In the rows, 128 means zero.
Each path is a new rotation, seen through one point. The rows after it are directions, each followed by how far the rotation turns it, in degrees each step (0 if it stays put).
Each turn is a multiple of 5 degrees from 10 to 175, or 0.
Each row of a path follows its step; steps can be skipped.
Rotation 1:
step 0: [129 128 132 131 132 129 129 137 130 134 132 133 124 134 126 121 118 129
 122 137 123 129 136 125 131 133 129 125 134 134 128 128 135 125 143 118
 133 132 130 129 126 121 118 128 120 126 123 129 119 134 129 131 124 131
 116 121 121]
step 1: [130 132 120 131 128 127 129 125 137 117 139 122 122 128 119 131 131 131
 120 126 132 128 129 122 129 135 134 131 115 130 123 116 126 127 133 127
 123 124 133 134 121 141 128 140 122 123 126 129 123 134 132 125 131 128
 131 129 128]
step 2: [132 132 112 120 131 128 123 127 133 123 118 130 128 127 127 128 130 126
 132 138 115 122 129 134 134 138 120 128 133 129 123 140 132 124 124 141
 126 120 135 131 123 129 129 127 129 123 126 127 121 128 129 129 125 128
 132 133 129]
step 3: [124 123 127 120 141 127 125 140 126 131 132 124 129 143 129 120 131 129
 132 126 125 134 124 132 128 122 131 127 131 128 135 123 131 125 131 131
 134 133 125 131 121 134 123 136 140 127 137 129 123 127 125 135 122 131
 125 139 134]
step 5: [137 135 134 123 118 123 126 135 136 126 128 135 134 132 121 132 129 131
 127 121 123 119 125 119 122 134 130 115 130 134 126 137 130 127 126 128
 124 130 124 127 122 125 130 124 128 127 122 124 127 129 134 129 123 116
 118 130 141]
step 6: [137 131 127 134 133 130 140 125 124 132 143 127 135 136 125 126 137 121
 125 131 124 121 122 133 123 130 133 138 124 136 130 133 127 118 128 126
 128 129 123 122 120 129 131 121 138 130 131 133 124 127 128 121 138 127
 134 131 126]
step 7: [123 125 128 135 121 125 130 135 134 129 127 124 133 119 125 127 131 124
 139 126 121 132 123 126 122 119 129 130 135 117 120 129 137 124 132 135
 121 123 125 125 123 126 124 133 124 125 121 132 132 125 119 126 138 132
 130 141 121]
step 9: [131 130 130 133 135 126 130 122 126 130 130 129 130 129 129 126 132 141
 117 127 125 124 117 127 127 137 125 129 133 124 123 115 123 125 137 128
 117 131 121 136 125 128 135 136 124 128 135 130 138 132 125 116 126 127
 131 121 133]
step 10: [132 132 127 126 132 117 131 127 130 123 121 132 130 129 128 130 117 127
 139 138 121 129 120 113 132 138 129 128 136 136 129 121 125 125 130 136
 131 118 123 128 131 121 130 128 131 130 125 122 126 122 127 130 135 122
 133 126 117]
step 11: [118 121 126 124 124 127 132 129 127 134 135 121 131 137 136 133 129 119
 120 135 123 133 123 124 121 126 128 128 125 131 131 130 113 134 125 137
 129 133 122 130 130 128 126 140 132 122 124 135 124 127 132 135 123 123
 137 134 130]
Speeds:
[130 128 130 129 125 130 128 129 124 129 128 128 128 129 126 128 130 128
 127 129 127 129 128 127 125 125 128 128 125 128 127 129 132 128 126 128
 128 129 127 126 126 128 128 126 126 128 128 127 128 128 126 127 129 127
 128 126 127]
45
Rotation 2:
step 0: [131 130 123 128 128 129 136 141 131 131 135 129 132 129 131 132 127 126
 128 122 133 127 125 138 129 126 125 123 128 130 122 126 126 135 128 124
 138 123 133 128 122 127 132 122 130 130 127 125 128 113 128 134 122 128
 128 115 136]
step 1: [126 124 120 128 128 133 139 130 121 125 128 123 121 130 132 121 123 126
 137 115 135 133 131 128 132 126 122 135 121 136 129 124 125 129 129 127
 129 121 134 130 133 129 130 141 126 129 132 124 128 127 123 126 126 127
 123 126 128]
step 3: [123 123 127 131 131 124 136 129 130 123 138 121 136 121 127 125 125 129
 128 124 138 124 127 122 132 133 129 135 125 131 129 125 121 128 121 120
 136 132 129 137 121 128 136 124 127 127 126 121 134 124 125 127 124 128
 126 118 133]
step 4: [133 127 123 122 127 130 135 121 131 132 128 119 126 127 129 125 130 121
 134 118 131 129 127 119 135 130 125 127 127 126 122 128 123 124 131 130
 130 131 139 137 125 136 129 137 116 129 128 127 118 126 128 133 136 130
 128 122 128]
step 6: [120 131 129 129 125 126 129 135 126 132 127 121 127 125 127 129 129 126
 131 126 133 130 119 130 135 128 124 136 114 134 129 132 130 128 123 126
 131 123 136 132 122 136 131 133 125 120 127 127 122 127 124 123 120 127
 130 114 134]
step 7: [139 128 125 126 135 128 129 132 123 131 141 122 123 138 131 131 133 127
 141 124 138 129 125 128 131 123 121 130 133 129 133 125 128 124 127 128
 127 131 134 136 123 125 123 137 121 130 124 127 124 126 129 123 131 125
 125 126 130]
step 8: [134 125 132 140 125 120 128 133 131 125 129 129 133 129 120 125 133 129
 138 122 145 121 128 129 127 131 127 133 130 127 120 128 125 132 124 120
 133 123 131 124 121 127 130 133 123 126 131 126 125 129 130 129 123 136
 128 127 133]
step 9: [126 124 136 131 118 125 128 129 130 132 138 121 125 133 134 130 126 125
 138 122 131 130 130 119 137 124 125 124 120 137 127 134 125 133 129 125
 135 132 128 134 120 133 127 135 126 124 126 127 135 127 129 134 128 132
 130 120 127]
step 10: [126 135 129 129 131 128 135 132 128 133 137 126 129 134 133 132 133 132
 131 125 132 116 132 126 123 124 121 130 127 125 124 125 122 124 132 122
 136 127 137 129 128 124 129 137 123 129 123 136 122 124 126 140 132 125
 120 126 134]
step 11: [124 126 128 128 128 130 127 138 130 127 131 128 123 131 124 124 122 117
 137 122 138 121 126 130 122 132 122 129 127 129 125 133 118 138 129 130
 129 122 129 128 125 135 135 133 128 133 132 133 130 120 125 129 121 129
 132 119 136]
Speeds:
[126 128 129 127 127 129 127 128 129 127 127 129 129 127 129 126 129 129
 129 125 126 130 128 127 129 128 126 129 126 130 128 127 129 129 131 128
 129 130 128 131 126 127 130 128 130 127 129 126 128 127 130 127 124 127
 129 127 126]
130
[126 130 129 129 130 128 128 130 128 127 129 127 131 126 130 131 126 128
 128 128 128 129 126 128 129 127 128 125 128 128 132 131 130 127 127 127
 130 128 129 128 129 129 128 126 127 128 129 126 128 130 129 130 128 129
 128 128 128]
115
Rotation 3:
step 0: [128 126 123 125 139 133 123 125 131 129 131 134 123 123 122 123 132 135
 135 126 122 130 120 125 123 127 133 124 123 128 130 126 125 124 125 114
 127 124 124 131 123 121 125 131 118 118 132 121 121 128 126 128 129 123
 138 127 116]
step 1: [128 123 123 124 138 132 124 133 125 120 129 133 124 130 124 126 128 119
 127 126 125 129 120 130 125 120 123 130 121 125 130 130 123 132 123 128
 134 115 115 131 121 130 129 124 123 123 118 122 129 141 136 124 126 126
 132 126 126]
step 2: [126 132 121 119 130 138 116 131 132 122 137 127 121 132 124 124 132 126
 136 138 122 132 129 123 124 128 128 125 126 124 122 133 136 126 120 128
 127 120 124 137 119 131 124 131 126 118 126 128 130 125 124 126 134 123
 130 121 128]
step 3: [128 127 122 122 139 135 118 124 133 131 133 133 126 129 132 120 129 121
 125 127 130 136 123 118 123 127 129 121 128 123 130 129 128 138 120 118
 133 124 123 130 127 124 128 130 122 122 136 126 126 131 130 133 118 124
 138 133 125]
step 4: [116 125 126 124 134 130 123 132 129 126 132 126 128 132 127 123 138 125
 125 128 118 131 122 128 139 127 121 122 121 121 118 130 129 137 128 128
 135 124 124 130 120 132 123 125 125 122 118 120 124 135 130 128 124 127
 132 126 122]
step 7: [123 119 122 128 127 130 130 131 133 127 123 124 132 132 122 126 136 124
 127 127 123 131 127 127 128 129 126 126 119 125 128 132 125 127 114 130
 138 124 114 127 124 129 127 120 122 125 120 116 125 134 138 121 119 127
 130 125 125]
step 8: [124 121 127 123 121 135 124 128 126 128 133 128 126 131 123 131 136 134
 136 141 125 127 127 121 126 124 135 125 123 122 127 136 133 123 111 126
 127 119 128 130 124 128 131 125 123 120 122 127 125 129 120 133 126 122
 130 117 129]
step 9: [136 117 116 116 132 131 129 122 132 134 126 132 126 124 126 121 134 125
 126 130 127 127 127 124 114 132 132 125 123 126 127 130 127 135 119 123
 135 124 122 132 124 123 136 125 126 123 128 125 122 133 121 134 119 129
 134 133 126]
step 10: [132 122 123 127 130 130 124 136 127 123 124 124 130 123 127 131 143 128
 133 125 113 130 123 130 130 130 123 122 121 118 123 130 128 129 121 133
 132 127 126 131 122 133 125 117 122 124 126 120 123 136 126 134 124 121
 136 124 125]
step 11: [136 124 125 126 135 136 114 130 125 125 129 120 124 130 127 127 131 131
 125 136 124 125 128 121 124 124 130 127 124 132 132 126 133 125 118 122
 131 120 125 127 120 126 129 124 116 129 120 128 121 131 115 128 121 129
 133 120 126]
Speeds:
[129 129 129 127 129 126 129 129 127 129 128 127 127 130 126 126 130 129
 128 127 130 127 127 129 127 129 126 129 126 125 127 127 125 128 128 127
 126 130 129 128 128 128 126 127 125 127 127 132 128 126 131 128 125 126
 128 129 129]
115
[129 128 127 128 127 127 127 130 127 127 127 126 130 132 126 129 128 130
 129 128 125 127 129 126 128 129 126 130 130 127 128 130 129 126 128 129
 128 129 128 126 126 131 127 128 131 127 128 128 128 130 129 125 128 127
 130 130 129]
125
Rotation 4:
step 1: [128 127 123 126 132 127 129 123 124 120 127 126 122 124 127 119 126 119
 121 128 124 122 125 124 130 131 144 131 121 120 137 117 122 126 132 138
 131 130 118 127 128 124 134 128 121 131 133 130 124 125 132 135 127 133
 126 133 138]
step 2: [130 128 133 117 130 140 121 133 131 126 123 132 120 122 131 121 131 135
 126 132 133 124 131 129 127 135 126 122 127 124 125 135 140 135 122 126
 133 141 120 122 125 126 127 130 129 125 125 130 131 130 131 123 134 128
 135 113 132]
step 3: [126 132 139 132 133 125 123 126 128 134 138 130 126 139 132 132 129 130
 129 121 131 118 132 121 121 128 128 138 125 134 123 131 125 127 132 128
 131 122 131 133 132 126 128 128 131 120 121 140 126 115 132 133 131 136
 135 127 123]
step 4: [137 122 132 126 126 125 134 122 128 131 125 124 114 127 123 138 130 128
 126 127 123 136 127 138 134 126 119 127 127 130 125 123 132 113 128 128
 136 124 122 128 137 131 135 135 120 133 126 131 126 128 128 121 133 129
 128 136 134]
step 5: [124 128 127 128 127 130 133 119 132 129 130 124 131 138 124 125 133 129
 117 136 132 130 117 128 135 129 128 125 137 123 130 140 130 121 125 125
 121 134 122 120 127 126 122 129 131 119 136 133 122 128 132 139 121 119
 127 123 128]
step 6: [118 135 129 130 139 134 137 127 124 142 120 124 128 135 120 133 130 121
 127 126 126 128 140 132 124 131 129 128 128 122 126 125 123 136 126 118
 122 133 128 136 127 124 130 127 132 133 128 123 131 129 136 124 134 135
 126 123 128]
step 7: [136 127 129 122 119 138 128 130 119 127 127 127 127 121 128 129 122 126
 122 128 137 122 120 125 119 125 128 126 128 133 135 126 122 124 132 126
 122 123 126 127 128 127 143 129 135 133 119 128 121 131 123 140 132 135
 121 131 137]
step 8: [136 132 127 138 122 137 124 137 126 131 123 129 127 126 125 125 130 136
 133 130 130 132 126 130 136 128 131 125 129 132 116 139 129 130 114 127
 125 127 127 120 128 136 121 129 121 124 117 136 134 127 132 124 126 131
 118 127 125]
step 9: [125 129 129 136 132 125 124 132 122 136 127 133 130 132 131 132 133 121
 128 133 121 122 133 127 135 117 132 122 125 124 139 134 122 124 132 140
 125 126 135 141 131 123 127 128 126 119 137 137 130 129 129 129 130 134
 131 137 125]
step 11: [130 135 124 134 130 126 128 131 138 132 129 123 133 132 135 120 120 124
 126 127 131 124 123 134 128 127 129 129 137 123 124 139 130 131 134 134
 134 122 135 116 120 131 131 125 134 133 127 129 121 122 133 139 127 131
 128 117 121]
Speeds:
[128 126 128 129 126 129 129 130 130 125 130 127 128 128 127 129 127 129
 128 127 125 129 129 130 130 126 126 130 129 128 126 128 126 128 126 130
 129 126 127 127 127 127 129 129 127 125 127 128 128 128 130 130 128 128
 126 131 129]
90
Rotation 5:
step 1: [136 132 125 122 123 129 121 127 135 128 120 133 115 122 131 133 134 133
 125 131 119 125 123 141 128 126 131 124 128 128 131 119 135 126 140 134
 123 125 126 125 120 134 125 130 125 130 122 124 113 125 128 129 127 129
 123 123 120]
step 2: [127 122 123 127 131 130 128 127 122 134 139 137 124 123 132 137 133 123
 138 129 133 126 120 130 127 135 137 128 130 132 138 130 130 133 130 135
 135 117 126 125 129 126 128 129 121 123 130 126 125 123 136 122 116 134
 117 136 131]
step 3: [129 129 131 127 123 128 127 128 129 123 130 126 133 136 121 131 139 126
 123 130 127 132 128 127 123 132 121 109 136 133 129 129 133 128 130 126
 130 121 131 123 115 124 126 130 122 145 132 126 122 122 132 126 121 134
 126 126 121]
step 4: [137 121 123 127 129 130 130 118 131 130 122 127 117 135 133 130 125 122
 122 133 131 130 127 114 121 135 132 128 122 132 138 129 127 125 136 136
 122 127 136 136 121 130 126 129 125 128 127 131 123 128 128 121 122 133
 133 140 127]
step 5: [134 131 133 133 123 125 122 125 130 127 130 131 125 132 121 126 122 126
 121 126 129 119 119 136 118 136 131 126 124 129 134 125 133 126 131 125
 131 118 126 117 125 132 142 125 129 128 130 146 120 127 132 125 128 135
 123 125 122]
step 6: [131 130 128 124 122 129 127 123 136 131 142 127 119 131 138 130 143 131
 126 129 133 131 123 132 119 124 134 131 134 136 130 129 122 126 121 123
 131 131 134 127 120 124 139 124 123 126 130 126 125 119 120 128 125 130
 127 139 125]
step 7: [137 130 131 123 133 126 122 128 130 129 119 139 130 131 128 123 132 126
 128 145 132 133 122 132 125 131 131 123 131 133 130 119 132 132 130 129
 137 121 138 120 129 124 130 134 130 131 129 122 133 129 131 125 135 138
 133 131 115]
step 9: [134 122 126 129 142 123 133 127 134 137 134 130 128 125 125 138 125 128
 122 131 128 130 121 136 127 130 130 120 124 131 117 123 132 128 127 140
 132 123 132 122 122 124 130 122 124 132 126 134 112 118 132 131 130 127
 130 131 122]
step 10: [137 128 129 131 125 127 128 123 130 122 132 139 130 128 130 128 137 123
 134 127 126 131 118 115 125 132 132 120 128 123 132 136 137 122 129 131
 130 136 132 118 131 134 128 130 114 127 128 127 124 123 119 128 127 133
 120 137 125]
step 11: [131 118 123 131 133 136 131 127 129 127 130 134 129 138 130 124 131 130
 124 127 131 137 136 128 117 130 124 114 128 136 135 122 133 130 135 134
 128 120 124 122 121 129 134 128 137 125 126 133 134 118 125 122 131 124
 128 128 118]
Speeds:
[130 128 132 128 128 129 127 129 129 129 127 125 127 128 128 129 125 129
 127 126 127 129 127 131 127 128 130 128 126 126 127 130 127 127 130 129
 128 129 130 128 130 129 127 129 126 128 126 131 127 128 128 129 126 127
 129 129 129]
85
Rotation 6:
step 1: [138 120 134 119 130 133 139 127 122 134 125 123 123 126 127 121 134 131
 135 130 134 126 127 127 133 119 126 132 128 128 122 127 132 130 139 119
 133 129 134 125 123 136 125 128 128 139 124 134 121 125 129 117 130 132
 118 129 127]
step 3: [134 133 126 130 122 132 125 130 131 121 120 133 137 130 123 135 123 121
 128 133 123 124 120 131 121 136 128 127 128 136 134 138 131 132 128 129
 123 131 117 130 120 120 131 126 129 123 127 131 133 128 131 130 123 137
 143 136 136]
step 4: [123 123 120 124 136 136 126 126 128 127 116 124 121 127 137 133 125 133
 134 123 126 123 131 126 123 127 127 133 126 124 134 134 130 128 134 123
 122 133 128 125 125 128 140 123 125 124 141 129 124 137 132 139 142 134
 125 128 130]
step 5: [125 126 121 119 136 124 131 123 129 123 138 123 123 127 125 130 139 130
 125 114 133 136 126 115 126 124 135 121 124 120 124 123 134 124 126 122
 132 121 124 132 134 121 128 124 126 126 130 116 121 126 126 129 131 125
 129 129 118]
step 6: [123 129 126 130 121 129 127 126 120 134 136 127 140 128 125 133 116 126
 122 124 140 125 122 131 124 121 123 126 126 129 129 123 136 125 130 130
 130 124 122 134 127 136 117 130 126 127 123 122 139 115 132 125 124 126
 128 123 118]
step 7: [140 122 127 137 119 136 122 126 122 126 119 115 124 124 128 121 126 133
 126 136 131 120 135 140 131 129 130 123 129 129 129 130 122 124 127 131
 136 128 135 128 127 138 120 133 127 127 135 130 132 126 132 136 127 123
 133 128 132]
step 8: [138 127 134 127 129 124 133 128 140 124 140 129 126 123 137 124 131 143
 132 124 127 131 122 123 138 134 129 128 135 128 121 132 122 131 126 133
 134 130 127 123 128 129 133 129 125 122 133 135 124 124 137 128 134 123
 132 131 142]
step 9: [130 120 128 126 132 125 138 130 133 125 129 135 127 127 131 129 126 123
 123 128 120 127 120 122 130 127 131 139 126 131 127 133 134 143 136 125
 118 120 120 130 127 125 124 131 121 139 130 131 132 128 130 111 129 125
 124 125 128]
step 10: [122 137 142 122 118 137 124 137 124 125 120 125 124 127 131 132 127 116
 133 128 124 118 128 128 126 127 136 136 119 123 132 132 124 122 126 128
 124 124 132 136 131 123 128 130 123 128 129 123 129 134 124 123 132 127
 132 120 119]
step 11: [131 139 135 126 120 130 126 121 131 130 123 130 131 125 122 131 135 125
 129 127 124 128 127 129 125 129 136 121 122 125 133 122 141 123 127 132
 132 136 132 125 123 128 143 117 131 125 128 125 119 118 136 138 123 132
 133 131 130]
Speeds:
[131 127 128 131 131 128 127 127 128 128 131 128 127 129 132 126 126 128
 126 127 130 128 128 130 128 125 129 128 129 128 127 128 129 126 127 128
 127 127 128 129 128 127 125 125 128 127 129 128 129 127 127 131 127 128
 128 127 128]
45
